In the rows, zero is written as 128.
Rows swapped in pairs by one turn or mirror: which row each one swaps with:
The rows were stretched afterwards, more along some directions than others.
Gab: [129 127  99 122  87 118 146 136 147 139 107 127 131 165 137 144 130 113
 109 138]
diza: [128 132 105 155  84 115 139 117 124 124  99 117 130 172 133 161 122 124
  91 130]
Fumo: [133 125 119 105 128 142 103 126 153 144 105 137 106 140 143 141 121 139
 132 120]
zofa: [130 133 116 113 123 123 124 122 132 134 100 127  98 140 132 155 108 136
 138 131]
Fovev: [117 121 110 123 123 136 131 139 114 141 106 121 120 137 112 135 142 128
 115 164]
Nof: [126 132 112 124 106 122 138 123 150 148  87 124 110 139 135 155 129 107
 120 129]
bok: [113 112 113 115 108 125 129 142 133 128 116 134 129 164 148 127 131 133
 111 141]
tedob: [133 126 116  80 114 147 141 125 132 141 128 138 147 151 130 126 149 133
 133 136]
mefi: [139 140  91 103 104 127 130 110 152 135 108 145 120 150 162 144 112 133
 118 110]
zaz: [160 147 114 103 117 132 124 114 148 132 101 136  95 168 154 174 130 127
 153 113]
rilif: [131 129 111 112 114 125 135 150 139 131 116 132 125 154 143 130 133 116
 127 149]
rolun: [118 133 123 120 122 124 116 121 132 143 101 111 102 148 137 157 110 131
 108 120]
rugub: [135 125 101 117 116 135 117 100 120 132 108 130 105 151 143 139 119 151
 128 118]
Pon: [129 142 109 128 115 117 141 106 146 127 105 143 120 151 160 141 123 137
 144 113]
bik: [113 125  89 120  97 132 173 115 128 138 106  91 135 170 132 144 133 107
 101 129]
tet: [134 134  98 123 117 136 138  93 114 133 102 107 111 157 133 153 125 139
 128 121]
dufo: [134 135 109 107 121 127 123 125 143 128  92 142 113 152 169 170 113 125
 124 114]
rap: [144 112 106  86 124 143 136 136 131 136 107 122 118 161 138 174 143 125
  99 122]
zodad: [108 119 115 127 116 144 139 143 126 148 100 111 114 147 112 141 135 111
 108 157]
Zitek: [118 111 114 101 107 128 117 133 130 154 117 121 135 149 111 143 126 127
  91 150]
Lilez: [109 107 118 124 100 124 123 148 130 131 106 137 124 169 138 167 119 131
  93 144]
roran: [132 138 104  93 120 142 168 118 147 135 112 117 127 145 140 126 132 122
 133 118]
futep: [103 126 118 159 113 121 137 136 128 137  98 126 111 133 129 123 129 117
 112 161]
guke: [110 118 105 116  89 124 157 146 150 139 102 126 127 162 146 154 125 102
 106 143]
laz: [107 136 101 102 118 146 141 116 154 159 100 125 115 153 129 146 122 117
 118 123]
tem: [116 143 101 143 105 119 141 113 127 117  97 127  86 148 173 151 107 125
 131 131]
Lunob: [132 136  85  78 117 153 152 110 123 135 110 126 114 152 156 146 133 135
 136 122]
dosuk: [106 143 118 151 108 119 139 130 136 138  94 126 115 131 128 116 121 115
 123 143]
gise: [118 127 107 121 112 140 120 107 139 142 103 138 119 145 145 125 122 145
 113 118]
fulok: [108 128 122  87 133 128 132 154 135 142 104 118 116 146 143 157 130 113
 127 138]
Vigot: [143 131 105  88 124 135 139 110 156 138 113 145 127 148 158 138 124 147
 146 108]
basu: [155 131 128 139 125 118 116 126 133 122 103 136 109 148 149 149 126 140
 144 134]
gete: [104 134 115 129 116 137 141 128 117 142 105 131 124 140 124 128 135 123
 131 154]
nazo: [128 127 105 103 114 146 133 118 137 153 107 141 130 163 128 135 134 132
 131 134]
pemeg: [106 112  97  98 120 134 161 121 117 137 114  99 127 158 135 135 140 129
 116 140]
Kuve: [132 115 104  93 119 132 141 116 146 135 117 132 134 177 156 162 128 139
 113 117]
zel: [136 130 113 133 111 109 132 119 170 128  94 137 115 154 155 150 101 128
 123 107]
sozel: [126 111 119  86 125 143 151 156 140 137 108 112 129 167 126 164 146 117
 115 134]
teno: [126 142 115 124 122 125 150 133 115 120 107 125 124 147 130 151 148 124
 130 142]
Dibo: [120 139  85 122 101 131 159 113 123 139  94 107 121 149 130 148 118 109
 106 135]
rugud: [122 145 102 165 107 117 138 121 130 133  87 123  93 146 148 149 110 115
 118 143]
fud: [128 125  98  93 109 130 124 124 144 133 113 136 107 150 167 159 108 138
 126 123]
Lavo: [134 129  92 107  89 135 158 126 143 150  99 118 123 162 131 156 132  99
 115 137]
misi: [128 115 122  90 126 143 121 126 122 138 114 126 114 163 135 153 142 139
 135 133]
siduz: [109 119 111 124 116 128 113 132 128 148  95 108 117 163 133 165 107 122
  85 134]
Zemas: [137 137 113 108 114 140 131 104 164 152  91 134 116 146 139 155 120 122
 122 108]
Vupe: [124 124 117 137 118 108 116 106 143 122 100 136 108 153 164 169 111 145
 109 124]
bivu: [148 130 109 121 107 102 120 106 143 134 113 140 119 161 144 169 121 134
 114 112]
tedim: [132 110 103  55 125 158 138 131 127 156 121 121 140 161 113 151 145 135
 112 140]
fen: [127 133 114 110 122 140 113 121 125 139 105 129 105 129 136 129 121 142
 128 135]
gos: [134 115 130 126  96 123 108 150 148 132 102 162 115 157 157 159 118 137
 108 133]
taze: [120 131 101 135  90 130 123 105 126 131 101 146 116 149 143 136 105 136
 108 127]
veno: [ 97 120 101 116 107 141 153 132 128 130  91 107 104 150 157 147 118 117
 125 145]
dazep: [125 123  94 121  97 134 143 108 112 126 126 119 137 169 140 132 131 133
  98 134]

tedim is swapped with bok
Gab is swapped with Fovev
veno is swapped with laz
dufo is swapped with rolun
gos is swapped with rap

